Here are some points, each followed by its number:
1.401 & 0.969 & -1.408 & 0.105 & -0.976 & 0.753 & 0.537 & -1.408 & 1.617 & -0.544 & -0.544 & -1.192 & 0.105 & -0.544 & -0.544 & 0.753 & -0.112 \\ 0
0.753 & 0.969 & -1.192 & 1.617 & -0.112 & -1.192 & -0.976 & 0.105 & -0.544 & -0.328 & 0.753 & -0.328 & 0.321 & 0.105 & 0.105 & 1.617 & -0.544 \\ 1
-1.408 & 1.617 & -0.328 & -0.760 & -1.408 & 0.105 & -0.328 & -0.544 & 1.185 & 0.105 & -0.760 & 0.537 & 0.969 & 1.617 & -0.760 & 0.321 & -1.624 \\ 2
-0.760 & -1.192 & -0.544 & 1.401 & 0.105 & -0.328 & 1.185 & -0.976 & 0.537 & 1.185 & -0.976 & -1.624 & -1.192 & -0.760 & -1.624 & 0.969 & 0.105 \\ 3
-0.112 & 1.185 & -1.624 & 1.401 & 1.617 & -0.112 & -0.112 & 0.753 & -0.544 & 1.401 & 0.321 & 1.185 & -0.976 & -1.408 & -0.328 & -1.408 & -0.760 \\ 4
0.537 & 0.753 & -0.976 & -1.408 & -0.760 & -0.760 & -0.544 & 0.969 & 1.185 & 0.321 & 0.321 & -1.192 & 0.105 & 0.537 & -0.976 & -1.624 & -1.408 \\ 5
-1.192 & -0.112 & 0.537 & -1.408 & -0.760 & 0.753 & -1.192 & -0.544 & -0.112 & -1.624 & -1.624 & -0.112 & 1.401 & -0.328 & -0.112 & 1.617 & 0.753 \\ 6
1.617 & 1.401 & 1.401 & 1.185 & -1.408 & 0.537 & -1.192 & 0.537 & 0.969 & -1.408 & 1.617 & -0.112 & -1.192 & -0.976 & -0.112 & -0.544 & -0.544 \\ 7
-0.112 & 1.617 & -0.112 & 0.537 & -1.624 & 0.969 & 1.401 & 0.105 & -0.760 & 0.969 & 0.321 & 1.401 & 0.105 & 0.753 & -1.408 & -1.408 & -0.328 \\ 8
1.617 & -0.328 & 0.969 & -1.624 & 1.401 & 1.401 & -0.112 & 0.105 & 1.185 & -0.112 & 1.617 & -0.328 & 0.537 & -1.192 & -1.192 & -0.544 & -0.976 \\ 9
1.617 & 0.105 & -1.192 & -1.192 & 0.537 & -0.328 & -0.760 & 0.969 & 0.321 & -0.544 & 0.105 & 0.537 & 1.617 & -0.112 & 0.321 & -1.624 & 1.401 \\ 10
0.969 & -1.624 & 1.401 & 1.401 & 0.969 & -0.760 & 1.401 & 0.321 & 1.617 & -0.112 & 0.969 & -0.760 & -1.408 & -0.976 & -0.760 & -0.328 & 1.185 \\ 11
-1.408 & -0.976 & 0.321 & -0.544 & -0.328 & 1.185 & -0.544 & -0.760 & 0.537 & 0.321 & 1.617 & -0.544 & 1.185 & -1.624 & 0.753 & 1.401 & 0.321 \\ 12
1.185 & -0.760 & -1.624 & -1.192 & -1.192 & -1.408 & 0.969 & -0.328 & 0.321 & 1.401 & -1.624 & -0.544 & 0.537 & -0.976 & 1.617 & -1.624 & 0.969 \\ 13
Which three points above are nearest to each new point by angle, seen from the average point of the numbered points? Their numbers follow each, nearest first.
0.537 & -1.624 & -1.624 & -0.976 & 1.401 & 0.321 & 0.105 & 1.617 & 0.969 & 1.401 & 0.969 & -1.408 & 0.321 & -1.192 & 0.537 & 0.537 & -1.192 \\ >> 9 12 5
1.401 & 0.321 & 0.969 & -1.408 & -1.192 & -0.760 & -0.760 & -0.760 & 0.969 & 0.321 & 0.321 & 0.969 & -1.192 & 0.753 & 0.969 & -0.328 & -1.624 \\ >> 7 2 5
0.321 & 1.185 & 0.753 & -1.192 & 0.753 & -1.408 & 0.753 & 0.753 & -1.192 & 1.617 & 0.537 & -0.760 & -1.408 & 0.321 & -0.544 & -0.112 & 0.105 \\ >> 4 5 8
0.105 & 0.969 & -1.192 & -0.328 & 0.321 & -1.624 & -1.624 & -0.544 & 1.401 & 0.753 & -0.760 & 1.617 & 0.753 & 1.401 & 1.185 & -1.192 & 1.185 \\ >> 10 13 2
-0.328 & -0.544 & -0.760 & 1.185 & -0.112 & 0.105 & 0.321 & -0.328 & 1.617 & -0.112 & 0.537 & -1.624 & 1.401 & 1.401 & -0.328 & -0.760 & 1.401 \\ >> 11 3 10
-0.976 & 1.401 & 0.105 & -0.112 & 0.105 & -0.760 & -0.328 & 0.321 & -0.328 & -1.624 & -1.192 & -0.976 & -1.408 & 1.185 & 0.537 & 0.105 & 1.617 \\ >> 6 1 2
-0.760 & -1.408 & -0.976 & 0.753 & -0.976 & -0.328 & 0.105 & -1.624 & -1.624 & -0.112 & 1.185 & 0.105 & -0.760 & 1.617 & 1.185 & 1.401 & 0.537 \\ >> 1 12 3
1.185 & -1.192 & -1.408 & -0.112 & -0.760 & -1.192 & 1.185 & 0.105 & 0.321 & 0.969 & -1.192 & -0.112 & 0.753 & -0.544 & -1.408 & -1.408 & -0.760 \\ >> 13 5 3
0.105 & -0.544 & 0.969 & -1.192 & 0.321 & 1.185 & -0.760 & -1.408 & -1.624 & -0.976 & -1.624 & 0.969 & -0.112 & 0.321 & 1.401 & -1.624 & -0.976 \\ >> 6 10 13
-0.760 & 0.105 & -0.544 & -1.624 & -1.624 & 0.105 & 0.969 & -0.112 & -0.544 & 1.617 & 0.753 & 1.401 & 0.969 & -1.408 & 0.753 & -0.976 & 0.537 \\ >> 13 8 12
-1.192 & -1.408 & -1.192 & -0.760 & -0.976 & 1.401 & 0.537 & -0.112 & 0.105 & -0.976 & 0.105 & 0.321 & -0.760 & -1.624 & -1.624 & -1.192 & -1.408 \\ >> 3 8 9
0.537 & -0.544 & 1.617 & 0.537 & 1.185 & 0.969 & -1.408 & 0.321 & -1.192 & 0.321 & 1.185 & -1.408 & 1.617 & 0.321 & -1.192 & -1.192 & 0.969 \\ >> 9 10 12
0.321 & 0.753 & -0.760 & -1.624 & -1.408 & -0.544 & -1.624 & 1.401 & 0.537 & -0.544 & 1.401 & -1.624 & -0.760 & 0.969 & -1.192 & 1.617 & -1.624 \\ >> 5 1 2
0.105 & -0.328 & -0.760 & -0.328 & 0.753 & -0.976 & -1.408 & -1.624 & -1.192 & -1.408 & 0.969 & 0.105 & -0.112 & 1.617 & -1.624 & -0.760 & 0.537 \\ >> 1 10 6
1.401 & 1.401 & 0.105 & 0.321 & 0.969 & -0.544 & 1.617 & 0.537 & 1.401 & -0.544 & -1.408 & -0.976 & -0.976 & -0.544 & 0.969 & 0.105 & -0.112 \\ >> 11 0 13
-0.112 & 0.105 & -1.624 & -1.624 & -0.544 & 1.185 & 0.321 & -0.328 & 1.617 & 0.753 & 0.969 & 1.185 & -1.624 & 0.537 & -1.408 & 0.969 & 0.321 \\ >> 2 8 0
